(in the rows, 128 means zero)
One turn moves each row of this set onto another row. After a few examples, where does it send each row asked below?
K: [155 124  85 130  99 124 128  98 108 106 124 104 124 131 118 133 166 128
 129 147 131]
F: [158 100 124 132 104 149 135 148 123 138 134 133 129 110 111 146 122 125
 163 121 134]
A: [112 119  76 114  97 100 123  99 152 121 120 113 135 129 115 134 144 140
 153 148 137]
U: [141 105 123 130 126 160 118 133 146 147 138 147 141 119 111 107 120 129
 162 122 129]
D: [148 134 121 115 111 114 105  94 104 129 145 112 137 141 116 100 157 148
 153 154 132]
V: [121 128 105 104 129 113  90  97 139 141 132 123 134 151 129 139 156 159
 149 137 146]
S: [146 115 113 141 120 147 135 144 146 136 133 139 134 104  92 143 121 149
 166 125 139]
C: [153  96 130 132 112 157 129 144 114 144 138 122 131 117 114 142 132 122
 163 125 133]
X: [125 132  70 123 109 119 116  95 154 112 108 121 128 125 112 133 148 141
 128 142 139]
Y: [100 134  69 130 113 114 128 107 137 107 118 137 145 138 111 140 142 143
 147 143 127]
B: [155 105 125 134 117 158 126 137 137 143 144 149 138 119 116 113 120 126
 165 120 123]
Q: [141 127 146 116 108 119  98  93 103 118 142 124 140 144 111 127 156 135
 138 135 124]
N: [131 116  95 143 130 160 133 146 131 152 130 133 134 118 121 143 130 139
 176 126 132]
G: [148 109 116 144 116 152 139 133 141 126 132 137 136  97  87 133 127 145
 163 123 143]
Z: [124 138  95 114 128 121  88 104 140 148 120 108 126 146 131 134 153 140
 132 145 126]
P: [143 119 105 142 135 156 130 146 137 154 141 140 135 123 118 137 127 142
 175 126 125]
M: [103 128 111 111 124 117  92 102 140 139 130 131 144 158 130 134 144 132
 145 137 114]
W: [137 133 101 136  97 116 135 102  93  91 130 123 138 128 102 141 156 143
 142 144 133]
L: [150 107  82 119  99 117 133 102 106  95 134 121 137 141 121 124 157 141
 138 146 146]
H: [158 131 120 119 120 126  96  90 122 123 137 112 131 142 112 104 160 138
 122 147 125]

X turns into K
G turns into C
Where do these go?
S turns into F
D turns into V
W turns into Q

One turn moves each row of this set onto another row. After a few examples, where does it send each row asked below?
vodu: [124 162  94 145 150 137  99 138 119 155 163 149 159 115 117 122 151 107
 145  81 124 134 110]
Gel: [ 99 138 119 146 143 135 128 136 139 129 129 119 115 122 124 138 149 133
 141  84 130 120  86]
rekul: [116 138 101 122 114 132 100 133 129 103 118 124 158 104 145 134 115 102
 123  73 110 114 124]
Bepot: [129 140 114 134 137 118  85  95  98 136 141 157 148 139  99 127 125 130
 131  75 139 106 133]
Kapi: [132 130 128 115 168 145 110 127 130 134 144 173 114 138 106 140 148 112
 135 105 134 123 114]
Sonet: [133 138 133 127 144 103 106 166 131 148 112 143 147 136 135 144 107  94
 146  90 105 128 120]
lepo: [120 137 117 148 140 139 100 110 112 129 126 140 135 130 126 136 121 144
 114  57 150  93 131]
Ses: [141 158  96 119 151 105 103 114 147 148 111 158 145 123 134 146 158  94
 150  94 123 122 137]
luru: [112 149  99 112 130 121  84 124 117 126 143 163 149 134 144 158 113 108
 128  88  85 128 134]
Sodo: [129 152  80 130 160 144 104 115 131 129 120 132 142 156 118 135 126  98
 115  77 135 107  93]
panu: [142 119 112 117 161  88  94 122 113 125 120 119 145 137 125 156 134 124
 133  94 124 118  87]
Gope: [115 127 121 160 134 116 123 122 128 120 127 135 125 122 105 115 148 125
 128  76 127 125  89]
Nilu: [134 144  91 119 160 148 114 142 133 136 154 131 146 171 127 155 137 116
 129  71 134 118 106]
sem: [126 162 117 165 128 130 111 116 125 158 156 138 143 123 139 128 145 119
 136  63 130 129 131]
Feru: [142 130 111 118 141 101 114 160 132 123 129 144 164 125 134 133 102  98
 142  87 133 117 146]
luris: [121 144 100 130 166  93  93 130  95 137 115 122 138  99 130 132 133 135
 130  88 111 108 111]
dereb: [123 132 143 129 105 114  90 129 123 114 135 146 139 123 150 136 127 113
 136  95 104 138 129]
Givup: [115 159  85 111 159 149 100 122 127 140 140 126 146 157 128 159 126 114
 139  82 140 103 107]
zuzo: [128 118  98 115 161  97 115 125 147 121 122 149 158 126 126 164 156  95
 142  88 127 127 102]
sada: [154 139  96 150 136  95 108 143 144 136 124 145 136 123 143 142  90 125
 129  96 117 124 118]
kesas: [111 142 119 129 134 126 100  88 117 128 127 142 126 141 118 147 121 142
 136  78 150  94 131]
zov: [142 134 109 127 139  92 132 136 135 138 127 145 133 103 119 137  98 106
 136  85 103 117 144]
kesi: [119 125 110 137 157 104 103 155 132 130 110 168 143 124 139 157  90 116
 126  87 113 115 119]
veb: [110 133 136 115 149 131 118 121 128 137 162 157 121 132 115 154 151 127
 158  99 137 124 127]
Gef: [118 129 127 137 151 142 129 139 127 137 124 121 113 136 111 143 140 135
 123  64 116 112  93]
mirom: [116 136 122 123 156 133 125 118 126 142 168 172 131 142 119 155 149 113
 136  74 128 126 143]
dapag: [137 152 104 133 155 101  90 131 121 133 117 153 132 101 143 121 151 133
 143 105 137 113 143]
Mul: [105 167  93 151 129 129 110 118 128 149 159 125 158 117 132 136 144 120
 153  72 134 124 116]
kuz: [144 133 113  97 120 135 104 124 136 112 116 134 116 124 124 149 111 119
 126  95  95 111 124]
nagen: [132 135  89 118 127 131 103 158 145 110 148 147 134 120 144 148 129 126
 133 103  95 136 111]

panu turns into Ses
sada turns into Sonet
Where do these go?
dereb turns into kuz
Mul turns into Gel
Gope turns into Kapi
Gef turns into mirom

One turn moves each row of this set onto another row. After a few examples, where does it send each row asked below?
Zofa: [128 122  99 129 141 116 150 115 132 122 107 123 110 139 120  85 128 126
 109  83 121 123 137 139 105]
Lumo: [138 120  86 115 153 121 129 126 141 117 105 111 152 118 111 149 131 119
  99 131 108 124 136 148 135]
fadif: [132 124 123 132 146 119 146 115 110 147 147 172 122 118 112 110 121 128
 113 111 177 121 130 153 128]
ket: [137 127 108 124 149 115 113 111 145 106 164 154 131 100 109 153 118 115
 105 102 110 115 148 134 135]
Vip: [122 127 102 141 134 120 152 107 124 124 109 128 117 134 120  89 130 127
 106  88 121 119 141 147  95]
movu: [128 119 111 110 169 113 130 116 126 124 161 118 130 149 118 108 110 111
 120 133  96 130 155 134 134]
tapal: [127 115 116 128 163 114 129 138 123 116 114 157 133 128 128 104 108 124
 118 113 186 113 152 139 126]
tupon: [125 132 111 116 171 117 139 100 129 123 162 125 124 154 114 124 121 116
 113 139  99 125 137 136 123]
seke: [133 124 125  81 148 116 113 100 146 135 158 145 137 103 116  79 125 118
 109 127 147 114 143 159 116]
mam: [137 128 114 121 139 113 105 136 137 142  89 124 137  94 119 124 107 110
 115 127 165 107 144 136 121]
rari: [135 123  85 124 150 124 128 123 135 117 106 112 156 116 113 148 127 118
 100 136 107 121 138 153 131]
piret: [139 120  87 119 152 122 124 131 138 115 107 108 156 117 112 143 127 120
 100 133 107 121 142 152 136]
Rade: [123 120 102 136 136 117 144 119 124 123 107 121 117 132 122  78 125 124
 110  84 119 117 149 146 102]
sov: [128 120 114 124 168 115 140 123 132 117 114 164 126 129 123 118 117 124
 112 116 189 118 134 136 116]
guk: [138 123 117 115 119 115 129 127 121 133 144  94 137  91 120 110 113 106
 118 122 103 117 155 146  96]
Nul: [130 119 123 131 146 117 139 127 105 149 146 166 129 117 117 100 113 125
 115 108 175 120 144 156 137]
telaz: [140 131 111 112 143 113 115 127 145 142  89 127 127  98 114 136 113 111
 110 126 169 111 127 127 117]
Pobe: [138 132 115 113 125 116 148 104 131 136 146 102 124  98 115 131 123 110
 110 128 108 116 130 142  83]
Siba: [138 123 109 125 152 112 109 119 143 105 164 152 133 100 113 148 117 114
 106  97 108 117 153 136 140]
Feme: [150 118 116  90 129 107 141 127 137 131 144  93 118 104 115 118 114 104
 115 114 111 123 137 130 105]
kag: [118 125 115 145 160 120 133 123 120 120 115 164 137 121 127 113 113 125
 111 125 185 111 147 150 115]
bapor: [131 127 123  83 151 118 117  91 145 135 158 145 131 103 115  82 128 120
 106 126 146 113 137 160 112]
gad: [131 126 125  85 147 121 113  92 140 137 161 145 138  97 117  83 127 120
 107 126 145 112 143 164 113]
Poge: [132 136 113 131 138 119 112 123 135 144  88 129 136  92 116 134 115 115
 107 137 165 107 134 140 107]
Neb: [117 129 113 126 164 119 130 107 116 128 164 125 138 145 119 113 114 117
 115 142  94 121 156 146 123]
bevub: [134 126 110 130 148 119 110 113 140 104 166 153 137  95 112 152 120 117
 105 105 109 116 153 140 135]
Mono: [138 116 122 117 152 116 145 128 114 148 145 165 120 123 115 105 117 126
 117 102 178 121 132 144 138]

tupon turns into movu
Vip turns into Zofa
fadif turns into Mono
Where do these go?
guk turns into Pobe
rari turns into Lumo
mam turns into Poge
kag turns into sov

One turn moves each row of this set onto another row. After a few examples, where does it send each row asked below?
vozi: [121 130 148 144 120 134 134 114  85 146 105 145]
tev: [117 129 151 176 116 126 151 147 142 134  87 142]
sas: [123 132 130 193 139  89 143 127 122 130 123 154]
buse: [ 89 141 110 160 139 117 138 119 117 101 113 139]
selu: [106 115 123 164 116  87 151 149 128 145 102 122]
bak: [116 138 131 162 128 119 135 150 108 168 110 146]
nitef: [115 139 143 167 138 118 134 149 107 164 110 147]
suza: [115 132 154 147 126 131 132 122  84 152 109 142]
mel: [109 107 137 141 104 104 149 110  99 125 100 116]
nal: [123 130 138 172 119 122 152 153 142 141  87 143]
puzu: [121 131 132 168 102 123 162 156 112 103 117 116]
zug: [100 123 121 157 111  94 130 121  94 154 124 136]
kepa: [ 99 123 120 164 115  95 135 126  95 148 137 135]
Musa: [131 150 131 178 131 117 143 144  85 122 136 140]
gukam: [105 120 135 143  96 133 143 141 112 150  98 127]
fifaz: [134 149 134 175 131 119 143 136  83 116 135 140]
pogut: [ 99 120 144 153  96 133 144 148 121 147  98 129]
giku: [123 134 129 189 138  85 138 127 124 142 109 154]
nufos: [123 131 135 166 101 126 162 149 108  99 116 116]
lupi: [ 88 142 108 160 139 116 137 121 119 103 113 138]
lor: [130 113 148 172 131  97 165 117 125 102  98 129]
veg: [ 87 142 110 158 137 118 137 118 117 102 113 138]
dufav: [128 149 131 171 128 118 142 141  80 121 138 137]
gifat: [126 126 144 166 124 103 137  89  95 120 106 149]
dek: [107 104 137 143 106 104 155 117  98 119 112 112]
beno: [129 122 155 156 111 138 151 115 118 119  83 140]
viga: [131 117 145 172 129  95 158 117 130 111  85 134]
Zat: [ 93 136 114 146 152 111 146 129 112 104 106 124]
Dapel: [126 132 135 171 106 122 164 153 114  98 114 119]
derut: [ 95 136 115 147 153 112 146 126 113 102 106 125]
Rubal: [116 121 161 157 104 140 148 121 117 122  87 136]
ritor: [139 140 151 174 142 123 141 124 114 139  94 160]
Bima: [108 114 125 169 121  86 158 153 128 135 113 120]
noz: [133 139 162 170 145 126 139 123 105 139  98 156]
mape: [123 123 144 168 124 106 140  92  91 114 122 147]
Novut: [ 95 138 115 149 153 111 145 129 114 104 105 125]

pogut turns into nitef
nal turns into ritor
buse turns into derut
Where do these go?
Bima turns into sas
fifaz turns into nufos
giku turns into viga

